(in the rows, 128 means zero)
Families of rows that turns and mirrors carry onto each other, the same ones carrying the whole set onto itself: the rest of each named row's family, in list order
3 families of 6 rows
j_650: [119 173 119 112 127 122 148 141 146 148 117 121 163 140 156 114 112 113
 104 139 135  84 134 116 129 140]
j_998: [136 118 144  95 111 124 139 136 147 129 114 116 172 115 164 132 112 122
 107 152 121 107 109 144  98 114]
j_133: [128 160 120 108 123 124 158 137 138 122 116 136 164 121 156 135 148 120
 121 155 119  98 110 120  96 149]
j_724: [139 120 141  92 113 121 140 151 145 122 116 128 165 118 171 137 116 119
 109 154 124 104 106 140  98 119]
j_614: [123 158 126 116 118 131 167 136 147 134 105 131 170 114 161 138 142 108
 119 149 122  94 111 119  87 151]
j_949: [125 162 149 113 105 107 145 140 121 167 109 103 151 133 156 138  99 113
 115 148 122 103 112 129 116 113]
j_701: [120 168 117 110 128 128 146 139 136 149 118 110 156 144 151 110 124 124
 102 129 129  82 127 128 120 138]
j_342: [131 120 139  92 128 128 140 143 143 129 108 114 174 120 167 147 119 116
 115 147 127 103 111 144 101 114]
j_721: [119 142 145 131 109  95 170 129 139 143 116 126 164 113 158 119 116 122
 141 143 115 123 120 110 125 146]
j_166: [113 121 156 117 132 121 147 137 137 127 138 119 160 139 189 111 107 114
 106 141 128 118 129 130 119 136]
j_669: [114 146 153 137 112  97 171 125 132 139 114 115 168 121 168 120 116 122
 135 148 116 128 120 110 122 137]
j_470: [121 165 115 106 132 128 151 143 138 135 115 107 162 148 156 118 116 125
 103 132 132  87 134 123 129 139]
j_757: [117 140 146 129 109 103 169 128 133 150 121 113 160 105 165 123 112 121
 131 152 104 130 121 116 118 149]
j_248: [124 157 149 113 100 111 153 152 129 168 105 105 147 138 161 131 108 116
 119 139 120  98 102 133 106 112]
j_196: [125 159 124 118 118 123 161 144 137 124 114 134 172 115 168 131 150 114
 121 163 122 100 115 117  91 146]
j_918: [105 125 145 110 146 118 143 145 135 135 137 121 165 127 189 108 115 108
 116 145 121 116 134 126 121 136]
j_217: [109 134 157 116 146 117 139 132 129 134 140 123 160 138 185 109 114 113
 107 139 126 116 123 127 120 132]
j_409: [125 160 148 116  99 102 152 146 127 170 102 102 160 129 156 121 109 122
 121 139 123  97 110 128 110 108]

The rest of the family of j_669: j_133, j_724, j_701, j_166, j_409
The rest of the family of j_918: j_650, j_614, j_949, j_342, j_757

Families of rows that turns and mirrors carry onto each other, the same ones carrying the whole set onto itself: the rest of each named row's family, in list order
3 families of 6 rows
j_969: [133 122 120 108 113 111 101 109 130 125 136 133 115 138 110 107 135 123
 136 115  99 122 120 165 103 112 123 120  94 101 112 128 133]
j_805: [156 149 112  95 130 130 118 100 137 134 139 124 134 105 117 120 122 106
 115 125 147 124 115 131 111 125 148 107 126 114 125 140 117]
j_533: [143 138 129 102 119 126 102 119 139  98 122 115 135 161 120 111 124 117
 130  98  93 133 108 135 126 139 160 117  93 124 100 122 119]
j_908: [140 141 108 101 121 121 113 138 130 143 101 125 113 140 128  98 138 129
 134 111  94 105 116 128  97 129 149 132 126 112 119 133 125]
j_955: [163 163 126 109 127 155 131 121 150 113 114 122 123 119 129 114 121 123
 143 125  99 135 114 111 127 112 136 111 116 104 121 138 120]
j_663: [133 127 118 105 110 116 111 129 142 141 101 117 114 148 122 111 130 139
 139 115  98 119 117 137  92 127 147 124 128 123 112 124 132]
j_714: [147 129 134 117 138 133 108 112 133  97 134 100 164 134  98 113 119 118
 124 127 124 114 116 126 128 121 135 112 119 101 113 146 137]
j_257: [127 139 119 115 122 122 115 131 125 149 105 128 116 137 132 107 137 135
 120 116  97 114 113 124  95 120 142 131 133 111 117 133 132]
j_552: [133 126 109 103 114 120  88 104 123 129 141 126 123 143 126 119 137 123
 124 118 107 121 112 155 106 117 121 116  88  91 112 140 141]
j_653: [143 112 129 114 136 132 100 115 132 101 135 106 162 139 116 102 121 112
 117 117 129 111 116 121 122 118 128 107 129 101 115 139 135]
j_849: [152 132 131 107 139 141 112 105 131 104 129 106 156 128 112 103 118 119
 124 117 134 119 111 120 127 119 120 119 124 107 107 156 118]
j_346: [135 137 128  92 117 133 106 123 132 105 115 119 129 161 113 104 119 121
 123 106  88 138 115 150 112 132 145 104  92 127 105 119 123]
j_538: [138 149 136 110 121 134 103 116 130 106 110 117 138 156 119 105 120 111
 116  97  94 137 111 127 120 137 158 115  99 132 109 112 119]
j_560: [129 124 120 118 121 118  90  97 131 127 142 136 129 131 120 121 139 117
 119 114  99 130 110 145 112 117 120 110  89  96 115 131 143]
j_75: [160 154 128 116 122 160 121 118 155 103 120 126 121 124 139 105 127 124
 139 125 103 134 122 107 127 108 140 113 120 102 107 127 131]
j_223: [150 149 109 101 126 127 128 112 125 142 144 122 130 119 123 126 107 107
 115 118 137 128 115 141 110 122 143 108 132 100 139 135 126]
j_890: [154 161 116 104 131 159 127 108 157 113 127 119 124 110 130 110 119 130
 131 119 111 139 117 114 126 122 137 115 126 105 107 143 128]
j_170: [149 142 112  97 124 129 123 117 127 138 145 138 120 117 136 121 119 101
 108 119 136 126 117 134 110 114 152 101 134 107 131 127 116]

The rest of the family of j_346: j_969, j_805, j_663, j_849, j_890
The rest of the family of j_552: j_533, j_908, j_955, j_714, j_223

Families of rows that turns and mirrors carry onto each other, the same ones carrying the whole set onto itself: the rest of each named row's family, in list order
4 families of 8 rows
j_519: [127 133 123 161 168 118 124 140 102]
j_966: [140 141 104 152 125 140 126 147 124]
j_464: [153 126 117 153 131 147 130 132 121]
j_508: [156 131 110 131 132 140 107 138 110]
j_80: [112 134 117 158 143 117 136 133 108]
j_671: [147 142 124 154 155 127 144 146 121]
j_476: [145 123 124 140 143 116 106 137  82]
j_276: [146 110 100 135 131 128 117 134 103]
j_553: [139 134 127 153 159 103 126 156 101]
j_776: [136 149 120 149 144 142 125 133 127]
j_81: [138 137 141 153 149 104 127 147 100]
j_199: [125 127 127 160 136 103 109 148  95]
j_312: [150 126 115 142 116 128 114 143  90]
j_260: [130 130 128 169 152 123 125 137 125]
j_119: [125 140 125 171 143 128 142 139 107]
j_457: [123 141 135 158 155 116 125 133  98]
j_64: [161 136 121 133 130 130 123 148 123]
j_357: [134 128 112 146 128 140 140 123 117]
j_184: [152 117 103 143 132 125 102 150 103]
j_288: [150 138 104 133 126 140 117 141 100]
j_514: [123 115 113 146 143 105 108 136 101]
j_52: [158 139 111 135 131 134 134 152 113]
j_202: [159 126 129 134 135 111 113 150  94]
j_641: [134 123 105 133 114 124 114 136 102]
j_685: [153 132 116 134 135 110 115 160  94]
j_475: [136 115 124 162 150 111 120 143  85]
j_482: [141 146 133 151 144 125 136 145 126]
j_367: [124 118 122 158 154 121 132 124 113]
j_245: [136 132 114 140 145 112 103 148  85]
j_56: [128 116 116 147 138 110 124 133  83]
j_375: [129 129 100 145 138 136 128 134 130]
j_879: [141 142 116 153 151 145 138 134 117]

The rest of the family of j_476: j_519, j_508, j_776, j_457, j_288, j_245, j_879
The rest of the family of j_119: j_966, j_464, j_199, j_312, j_260, j_184, j_475

Families of rows that turns and mirrors carry onto each other, the same ones carrying the whole set onto itself: the rest of each named row's family, in list order
7 families of 4 rows
j_684: [115 123 117 148 146 131 125 130]
j_591: [101 122 114 136 135 133 125 125]
j_971: [119 116 123 123 132 124 155 127]
j_790: [116 120 117 150 140 135 122 125]
j_387: [136 145 134 145 125 130 109 128]
j_91: [133 134 137 144 117 135 106 127]
j_120: [113 111 120 146 137 135 122 129]
j_703: [119 120 119 120 135 115 149 138]
j_345: [141 144 136 117 116 115 133 136]
j_673: [145 139 132 138 116 135 109 122]
j_341: [114 117 109 146 136 133 131 120]
j_310: [128 147 135 115 105 123 124 128]
j_711: [141 138 135 113 109 117 137 134]
j_602: [139 143 140 144 120 138 117 118]
j_466: [124 120 114 118 121 118 152 128]
j_350: [140 134 140 116 107 119 129 136]
j_462: [145 132 130 111 111 120 137 131]
j_422: [134 140 125 149 118 136 110 117]
j_797: [140 138 139 117 112 122 143 127]
j_154: [118 115 116 121 132 119 149 134]
j_395: [119 111 123 118 126 119 145 137]
j_287: [124 109 113 120 132 123 145 131]
j_687: [117 121 123 150 140 140 129 119]
j_244: [143 143 131 120 104 121 132 125]
j_314: [118 143 128 141 120 138 107 121]
j_496: [139 144 135 144 118 133 109 124]
j_831: [123 116 115 147 139 139 118 122]
j_497: [110 126 120 110 121 119 144 132]

The rest of the family of j_395: j_91, j_120, j_350
The rest of the family of j_673: j_462, j_287, j_831
The rest of the family of j_496: j_790, j_711, j_154
The rest of the family of j_345: j_684, j_387, j_703

